W = [[553, 172, 463, 810, 535, 706, 466, 681, 595, 213, 273], [756, 198, 573, 699, 536, 97, 719, 289, 635, 459, 153], [114, 843, 518, 651, 299, 867, 758, 595, 560, 418, 690], [572, 689, 492, 74, 331, 217, 386, 699, 392, 612, 320], [449, 249, 467, 246, 235, 567, 648, 800, 395, 759, 241], [180, 686, 863, 613, 365, 188, 234, 551, 367, 844, 428], [222, 438, 790, 530, 683, 779, 677, 351, 879, 573, 429], [240, 622, 424, 627, 230, 849, 682, 124, 608, 439, 644], [491, 248, 734, 799, 382, 840, 519, 108, 289, 544, 278], [495, 136, 280, 551, 716, 873, 418, 785, 276, 609, 651], [472, 113, 372, 647, 817, 330, 684, 495, 72, 400, 487], [169, 448, 210, 220, 117, 491, 105, 196, 507, 728, 821], [241, 125, 773, 151, 602, 94, 231, 338, 421, 612, 749], [513, 317, 399, 372, 502, 554, 562, 407, 439, 70, 167], [813, 800, 302, 443, 740, 461, 662, 665, 436, 267, 818]]
Rows and columns are counted from 0.
row 0 col 0 -> 553
row 7 col 5 -> 849
row 7 col 9 -> 439
row 14 col 0 -> 813
row 1 col 6 -> 719
row 13 col 3 -> 372
row 14 col 8 -> 436
row 12 col 3 -> 151
row 6 col 6 -> 677
row 5 col 8 -> 367
row 5 col 6 -> 234
row 10 col 0 -> 472
row 10 col 3 -> 647
row 11 col 0 -> 169
row 3 col 2 -> 492
row 4 col 7 -> 800
row 7 col 0 -> 240
row 4 col 1 -> 249
row 7 col 7 -> 124
row 12 col 10 -> 749
row 14 col 7 -> 665
row 10 col 2 -> 372
row 4 col 8 -> 395
row 1 col 7 -> 289
row 11 col 8 -> 507
row 8 col 1 -> 248
row 13 col 2 -> 399
row 8 col 0 -> 491
row 9 col 4 -> 716
row 3 col 6 -> 386
row 0 col 3 -> 810
row 1 col 9 -> 459
row 9 col 7 -> 785

M =
[[-5.63, 2.29, -1.71, 2.89, -0.73, -0.17, 5.23, -1.71, -2.85, -0.61, -5.01, -1.93, -0.26, -1.95, 0.11, 0.00],
 [-6.87, 2.26, -3.36, 2.81, 0.46, 1.67, 5.88, -3.23, -3.39, 0.45, -6.18, -3.57, 1.51, -3.86, 1.29, 1.74],
 [-0.84, 2.05, 0.60, 0.15, -1.68, -2.31, 0.07, 0.46, -0.38, -1.61, -0.70, 0.58, -2.26, 0.80, -1.72, -2.19],
 [-1.28, 1.80, -0.56, -0.20, -0.69, -0.96, -0.19, -0.57, -0.65, -0.69, -1.13, -0.63, -0.93, -0.58, -0.70, -0.94],
 [-4.08, 1.84, -2.85, 0.75, 0.66, 1.43, 2.18, -2.70, -1.91, 0.48, -3.69, -2.88, 1.20, -3.25, 0.97, 1.36],
 [-6.09, 2.16, -2.98, 2.43, 0.28, 1.31, 4.99, -2.86, -2.97, 0.23, -5.46, -3.12, 1.09, -3.41, 1.03, 1.36],
 [2.65, 1.53, 1.24, -2.46, -1.39, -2.59, -4.55, 1.12, 1.40, -1.47, 2.41, 1.36, -2.52, 1.55, -2.09, -2.64],
 [-4.71, 2.71, 0.75, 3.66, -2.76, -3.04, 5.76, 0.50, -2.45, -2.38, -4.11, 0.50, -2.94, 0.94, -1.89, -2.64],
 [-4.86, 2.68, 0.33, 3.50, -2.42, -2.55, 5.68, 0.11, -2.48, -2.10, -4.26, 0.10, -2.49, 0.46, -1.59, -2.18],
 [-2.33, 1.39, -3.39, -1.17, 1.65, 2.34, -0.77, -3.11, -1.09, 1.36, -2.16, -3.43, 2.21, -3.89, 1.53, 2.10]]
Rows and columns are counted from 0.
row 0 col 0 = -5.63
row 3 col 15 = -0.94
row 6 col 5 = -2.59
row 3 col 1 = 1.80
row 7 col 13 = 0.94
row 2 col 3 = 0.15
row 2 col 14 = -1.72
row 0 col 10 = -5.01
row 0 col 3 = 2.89
row 8 col 13 = 0.46
row 1 col 13 = -3.86
row 3 col 11 = -0.63
row 8 col 3 = 3.50
row 6 col 13 = 1.55
row 5 col 8 = -2.97
row 1 col 9 = 0.45
row 2 col 2 = 0.60
row 1 col 4 = 0.46
row 0 col 1 = 2.29
row 9 col 6 = -0.77
row 6 col 3 = -2.46
row 6 col 6 = -4.55
row 7 col 11 = 0.50
row 6 col 2 = 1.24
row 3 col 6 = -0.19
row 1 col 1 = 2.26
row 9 col 5 = 2.34
row 4 col 5 = 1.43
row 3 col 2 = -0.56
row 7 col 3 = 3.66
row 2 col 1 = 2.05
row 1 col 10 = -6.18
